(128): [-0.50 -6.93  1.20  0.13  2.82 -6.19  5.92 -3.40  4.67  7.92 -1.50 -8.04
 -1.32 -4.06 -5.62  6.98 -2.36  1.33  4.45 -3.30  1.56  1.64 -0.93 -6.08
  2.05 -1.83 -1.11  4.84]
(105): [ 6.02  0.62 -3.62  1.15 -3.64  0.27 -0.77  2.51  4.67 -0.23 -1.88 -4.27
  2.59  0.34 -0.76  3.20 -2.59 -1.67 -2.34 -3.30 -6.28  7.40  4.19  3.82
  2.05  3.53  2.54  1.40]
(40): [-1.80  4.92 -3.34 -4.74 -2.94 -1.90  6.79 -7.11 -2.15  7.92  8.50 -8.04
  3.86  7.02 -1.75 -6.71  2.80 -2.02 -2.34 -0.15 -6.28  0.25  4.19 -0.80
 -2.85  0.81  2.32  6.16]
(115): [-4.88 -6.93  1.20  0.13  2.82 -6.19  5.92 -3.40  3.21  7.92 -1.50 -8.04
 -1.32 -4.06 -5.62  6.98 -2.36  1.33  4.45 -3.30  1.56  1.64 -0.93 -6.08
  2.05  3.53 -1.11  4.84]
(106): [-4.88 -6.93 -1.23  0.94  2.82  8.32  8.48  8.40 -1.94 -3.23 -1.03 -4.01
  3.08  0.18 -5.62 -2.19 -2.59  2.27  5.85  0.66 -0.40  7.40 -3.82  6.92
 -1.46  3.10  3.14  0.43]
(110): [-3.92 -5.77  1.20 -4.18 -4.35  8.63  5.73  8.40 -0.22  4.44 -1.88 -4.85
  3.86  3.80  1.29 -6.71  2.10  2.27  2.69  4.73  2.56  2.37  0.44 -3.26
 -2.85 -4.51 -4.44  0.68]
(101): [ 6.02  4.92  0.43 -4.74 -3.43  0.43  8.48 -1.86 -0.10 -2.11  0.91 -3.47
  0.38  7.02 -5.23  6.98  2.80 -0.34  5.85  2.80  2.56  0.25 -4.65  6.85
  0.07 -4.51 -4.44  5.03]
(109): [-3.59 -4.02 -3.62  2.35  1.51 -6.19 -0.37  4.75 -2.15 -1.57  3.07 -3.47
 -2.02  3.50  1.29 -1.32 -2.05 -1.58  4.24  4.26 -2.97  0.38 -1.71  6.92
  0.38 -0.91  4.22  0.43]
key -> tag
[4.19] -> j410
[-6.19] -> j995
[0.28] -> j731
[-1.90] -> j511
[8.63] -> j302
[0.43] -> j130
[0.27] -> j983
[4.20] -> j346
[8.32] -> j893
join (105) 5: 
j983
q: [ 6.02  4.92  0.43 -4.74 -3.43  0.43  8.48 -1.86 -0.10 -2.11  0.91 -3.47
  0.38  7.02 -5.23  6.98  2.80 -0.34  5.85  2.80  2.56  0.25 -4.65  6.85
  0.07 -4.51 -4.44  5.03]
(101)
q: [-3.59 -4.02 -3.62  2.35  1.51 -6.19 -0.37  4.75 -2.15 -1.57  3.07 -3.47
 -2.02  3.50  1.29 -1.32 -2.05 -1.58  4.24  4.26 -2.97  0.38 -1.71  6.92
  0.38 -0.91  4.22  0.43]
(109)
q: [-1.80  4.92 -3.34 -4.74 -2.94 -1.90  6.79 -7.11 -2.15  7.92  8.50 -8.04
  3.86  7.02 -1.75 -6.71  2.80 -2.02 -2.34 -0.15 -6.28  0.25  4.19 -0.80
 -2.85  0.81  2.32  6.16]
(40)
q: [-0.50 -6.93  1.20  0.13  2.82 -6.19  5.92 -3.40  4.67  7.92 -1.50 -8.04
 -1.32 -4.06 -5.62  6.98 -2.36  1.33  4.45 -3.30  1.56  1.64 -0.93 -6.08
  2.05 -1.83 -1.11  4.84]
(128)

